One vector is turned by the same rotation once a tick. Each row is the vector after some number of ticks, and that number follows the row.
The counts run from 0 to 891.
11 -3 -3 8 -3 4 -8 5 11 29 -6 2 17 15 24 13 -10 -7 20 | 434
-6 0 -9 -18 -2 6 4 4 2 -20 10 2 -19 -5 17 -21 17 19 -17 | 576
16 -1 -4 2 8 4 13 -1 2 -10 3 -4 -27 4 -16 -10 -5 36 14 | 154
-1 -13 -20 -2 -15 9 -3 8 2 -12 1 7 -21 14 18 -7 -15 18 -10 | 821
18 14 5 -20 12 -16 -15 -12 1 21 12 3 18 7 -6 7 14 15 13 | 417
-2 5 -13 11 -8 13 20 -1 -5 27 -10 4 5 -1 5 -19 23 6 8 | 777
-23 0 8 13 6 31 -5 10 -2 12 3 2 10 -13 16 10 -9 -13 -1 | 297
-10 16 24 -1 14 -4 2 -4 9 18 -1 3 32 -3 -14 19 1 -5 8 | 787
-2 4 -13 20 15 17 2 1 -2 33 -3 2 -16 -8 5 -7 20 -14 0 | 762
-12 -5 2 7 -40 7 -7 5 11 -9 -18 -16 9 -11 -1 0 -17 6 -13 | 82
12 16 30 -5 3 1 3 7 21 -17 -4 -8 24 3 -9 8 -6 18 10 | 319
-8 -7 -20 23 5 6 3 11 -16 -4 -2 12 -1 3 -1 -18 15 21 -21 | 684
15 8 -6 -8 -13 -5 -1 2 1 -17 8 13 -3 12 15 -13 3 39 1 | 891
23 1 3 -19 7 -15 -11 -8 13 5 12 1 -23 5 3 1 8 20 11 | 347
5 -6 -8 -11 15 1 -6 0 7 -14 5 7 -45 -3 11 -5 12 21 -16 | 277
10 10 -6 -13 13 -7 -20 -10 -19 -7 21 12 -1 8 -6 3 -10 28 1 | 46
-20 11 12 -1 8 31 9 5 -6 7 11 3 3 -21 -1 8 -13 -3 10 | 774
-12 -13 -3 0 -6 11 10 -1 9 -15 1 1 -29 -3 -9 -8 -4 23 -23 | 84
-6 13 5 -13 2 21 16 -12 2 23 12 1 -11 -32 -4 -8 8 8 9 | 8
9 9 -5 22 15 3 6 -9 -8 29 -3 -1 19 -7 -11 -5 13 5 12 | 693
4 11 15 11 2 12 -17 0 7 -19 8 -21 -3 -20 3 3 -23 4 1 | 374
1 6 3 -1 -5 4 0 -7 0 -20 0 -4 -18 -23 -27 -15 -6 23 -22 | 468
-20 6 -9 2 -26 24 20 -5 2 4 -8 5 -6 -8 2 -21 12 8 -4 | 860
0 1 -1 27 16 -6 -3 5 4 -2 -8 -8 15 -1 -4 -13 24 16 -19 | 302
20 0 13 -17 5 -16 -20 -6 32 2 4 -17 -13 9 3 7 12 9 -2 | 264
-9 4 5 -18 -18 17 -10 -4 3 15 11 -3 -15 -17 19 13 -15 -13 7 | 651
12 24 14 -20 7 -4 -9 -9 14 13 7 -10 -4 -16 -5 -5 21 3 5 | 102
8 10 -6 -14 -7 7 14 -9 -9 28 7 3 6 -8 -9 -8 0 16 28 | 323
1 7 21 -18 16 8 -2 -2 31 12 6 -8 0 -8 9 14 18 -13 11 | 103
11 -10 -4 11 -10 5 8 -5 14 35 -21 -15 -6 -8 0 -3 10 -9 8 | 79
16 -3 -1 -9 6 -27 -15 -13 13 -1 -3 -9 -12 10 -14 9 10 22 -17 | 263
5 -4 -24 -10 -15 -18 -10 -3 -6 5 -3 16 -2 23 -10 -11 5 27 -16 | 807
9 4 0 -8 -18 20 -21 -3 -4 12 18 -8 -16 -17 17 15 -33 0 16 | 828
-2 -2 -11 20 -4 25 15 6 -3 6 -7 -2 -11 -5 7 -29 27 11 -8 | 300
3 1 3 11 -2 -2 -28 -1 -12 24 3 7 20 9 10 16 -12 -10 15 | 50
-3 7 14 6 15 14 -12 -1 -15 2 11 9 7 2 -9 16 -40 8 18 | 144
22 10 -7 9 10 -3 -8 -10 -18 26 15 -2 -18 -10 -13 2 -15 15 16 | 62
2 4 21 11 10 24 -7 5 13 4 6 -14 -13 -10 -2 12 -29 1 14 | 458
12 12 9 -8 11 -15 -9 -2 19 -5 -3 1 17 6 -6 -1 20 21 -14 | 878
-10 17 26 6 5 27 1 6 9 5 4 -11 15 -20 10 11 -9 -9 17 | 773
13 4 13 1 -2 1 -30 2 -4 6 12 -12 4 -15 2 22 -32 -1 3 | 827
11 -14 4 21 22 -14 -17 10 14 -8 -6 -9 4 21 3 15 -3 14 -14 | 57
-3 -12 10 -9 19 -20 -14 4 25 -7 -4 -1 0 28 -3 16 -5 10 -1 | 810
-1 3 6 -25 -7 9 -1 -17 6 11 10 8 -21 -1 -6 4 -20 13 14 | 253
-8 10 8 -4 11 8 -4 2 -15 -6 6 10 -5 -6 -23 10 -38 17 7 | 621
0 -1 11 12 4 16 0 22 10 -31 2 0 5 18 18 1 -11 25 1 | 604
16 10 -3 -25 -20 -11 -15 -6 0 -7 18 1 -18 -4 2 6 -12 22 1 | 729
9 9 -13 28 1 7 2 -2 -18 24 5 5 16 -8 4 -14 19 9 -1 | 216
11 -21 -25 8 13 -13 -6 10 -2 -1 0 3 -25 26 7 0 8 23 -13 | 439
-8 -2 -12 6 -6 17 3 6 -17 22 13 7 -11 0 9 3 -29 8 15 | 529
19 10 9 -9 0 4 12 -6 5 -8 -5 -7 -24 -21 -21 -8 4 27 -4 | 469
6 10 16 0 22 -10 -29 2 -2 -8 12 6 16 10 3 23 -8 2 -3 | 511
-8 1 19 16 26 9 -9 11 5 -22 5 -5 20 -1 -5 10 -15 9 -7 | 688
3 -1 23 -1 -1 16 5 0 15 8 -11 -11 0 1 -1 19 -29 -5 21 | 158
-2 -9 16 -11 11 -10 -10 7 29 -17 -11 -8 -1 14 -15 18 -16 16 -3 | 250
15 1 8 -4 -4 -11 -24 -13 12 29 6 -16 6 1 6 13 -5 -12 8 | 733
-2 2 8 -26 2 6 -7 2 -6 2 19 12 -13 5 7 17 -28 16 19 | 813
-5 2 0 -7 11 1 -1 -15 1 26 2 -8 -20 -19 -32 4 -3 9 -5 | 554
-9 6 16 24 -15 2 4 7 16 -17 -15 -10 32 3 2 -5 7 8 -7 | 780
-19 -6 9 8 -24 8 -3 -5 -4 13 -17 -1 23 2 -14 11 -23 -3 3 | 243
5 -1 -1 -19 -7 1 16 -1 13 -13 3 8 -18 9 -6 -12 -12 37 7 | 714
21 14 15 -7 13 -11 -21 -3 20 -3 12 -9 14 -5 8 7 24 8 -7 | 579
-13 -8 8 -10 -5 5 -2 7 18 -26 -6 -4 -20 2 -18 6 -25 10 -15 | 167
-15 -12 -11 24 -1 17 -3 18 3 7 -11 6 21 28 24 8 -6 -4 5 | 135
15 3 -3 -4 28 -5 -7 -1 6 22 7 3 -7 17 11 12 10 10 21 | 48
3 4 -10 0 -23 0 16 -6 -1 14 -10 19 11 11 -5 -21 19 20 0 | 792
5 0 3 -9 13 8 -16 8 -4 -17 18 1 -35 -4 7 6 -19 15 -9 | 360
-2 2 -19 4 -18 16 -2 -6 -12 24 9 1 -16 -20 18 -10 8 -2 8 | 284
0 16 23 6 9 0 -8 -7 16 15 -5 -22 10 -27 -22 13 2 -5 4 | 472
1 6 -10 13 18 4 -4 -6 -19 20 11 -3 -14 -26 -9 -3 -3 0 -1 | 377
-12 -1 3 33 5 6 -11 22 2 -7 -16 -4 28 14 -1 4 8 6 -13 | 219
10 16 -9 9 9 -5 -7 -2 -12 -16 9 0 -5 -4 -2 -16 15 23 -17 | 208
1 -12 10 23 -15 -1 -6 10 7 -19 -14 -11 8 7 -11 11 -29 17 -9 | 535
-5 -1 3 27 -12 7 -3 14 3 -30 -4 -5 28 0 11 -9 -7 22 -9 | 220
-1 5 13 17 -4 19 1 7 0 18 -10 -7 26 0 5 10 -14 -6 28 | 611
4 19 12 -8 21 -16 -18 0 4 9 11 5 23 6 0 14 3 2 3 | 34
-5 6 -11 -6 -21 7 15 -8 7 21 -7 5 -2 -12 0 -21 22 7 -5 | 477
-2 1 -2 16 -24 11 -17 -1 3 11 1 -9 10 -10 16 7 -17 -16 -1 | 366
16 -4 4 -18 22 -6 6 3 24 2 -1 2 -7 21 -12 2 13 34 8 | 332
-18 -9 -21 12 -11 9 -6 6 -19 10 6 20 -4 20 9 -4 -16 15 -4 | 53
-6 -20 1 23 -12 19 -5 14 12 2 -14 -14 -3 8 17 9 -12 -6 -2 | 450
-6 -11 -22 20 -8 0 8 -6 -17 -5 -6 4 -25 3 -16 -7 -10 24 -20 | 69
-13 -6 -24 17 9 3 -15 -2 -22 32 8 8 -21 -7 -8 6 -4 -2 -2 | 830
18 16 -7 -12 2 9 -15 -5 -9 9 28 -7 -28 -15 14 -2 -10 10 1 | 745
-1 -7 -9 -3 -17 -1 3 -9 16 37 -14 -2 -14 -1 0 1 3 1 8 | 639
-3 4 1 -26 -22 8 -12 -11 -4 23 12 3 -22 -17 16 -2 -16 3 8 | 268
19 -10 -1 13 18 -19 -20 -3 5 -3 -10 -5 -6 20 -1 10 4 22 -14 | 440
-3 3 -16 8 -8 -14 -11 -11 4 13 -5 4 10 -6 1 -14 36 5 -24 | 109
-33 3 -6 -2 -17 11 7 5 2 -11 -3 9 8 -12 -9 -11 5 13 -30 | 14
-11 2 1 2 -1 -5 -20 6 4 23 -4 12 36 10 15 15 7 -12 -6 | 503
-9 23 3 -23 14 0 -10 -4 -16 7 28 22 6 -11 -1 6 -1 16 -1 | 499
-20 0 0 -6 -41 -2 -4 -7 5 4 -8 -9 6 -16 -1 -8 -11 -3 -11 | 559
-25 -9 -15 19 -12 16 -17 7 -11 -5 -2 -5 -4 -9 15 -2 -12 -7 -28 | 751
-18 3 8 1 -20 22 10 9 23 6 -15 -3 18 -6 16 -3 4 -16 1 | 12
4 -9 -10 6 -16 -10 3 -11 9 28 -21 -2 19 5 -10 -4 12 6 11 | 709
6 12 4 -9 22 -11 -17 -7 10 0 14 0 2 -2 -7 2 27 13 -20 | 578
4 4 13 -15 -14 8 2 -2 8 -15 7 -11 -24 -17 -10 -4 -19 16 2 | 552
22 15 7 10 12 -8 2 -3 4 -2 -4 -9 10 6 -25 -10 9 28 4 | 701
-21 10 9 5 -24 5 1 5 1 -23 -7 3 23 -8 -9 -6 -1 11 -20 | 397
0 -1 4 -13 -6 12 -10 10 21 -34 14 -8 -19 1 22 -3 -6 12 -18 | 659
8 6 -10 -2 17 -18 -21 -10 -4 33 9 9 1 17 -2 15 -3 1 9 | 432
-8 10 -18 -11 -20 -6 9 -4 2 3 0 8 9 -2 3 -20 29 15 -16 | 492
5 -11 -26 17 -15 -8 -13 -5 -15 11 -2 8 -2 12 4 -8 -1 14 -3 | 54
-14 7 5 -9 -7 -6 -15 1 2 27 -4 2 43 6 3 18 -13 -8 2 | 803
6 5 21 0 -8 14 4 3 7 0 7 -15 -16 -15 -3 9 -30 5 16 | 75
-6 11 -1 -16 -5 -7 -7 1 -7 -23 13 12 5 0 -3 -12 -3 31 -24 | 30
-11 3 13 16 -3 5 -13 10 14 -31 -11 -13 7 -6 -5 -5 -12 9 -27 | 850
-11 0 -8 18 9 -3 -15 14 6 20 -7 2 22 -5 12 11 18 -16 -20 | 203
18 -8 -13 -7 -8 -18 -5 -7 7 1 -6 5 2 26 9 -11 19 31 -8 | 808
3 -5 0 2 -9 -5 3 1 22 8 -19 -6 27 17 9 -11 27 6 2 | 410
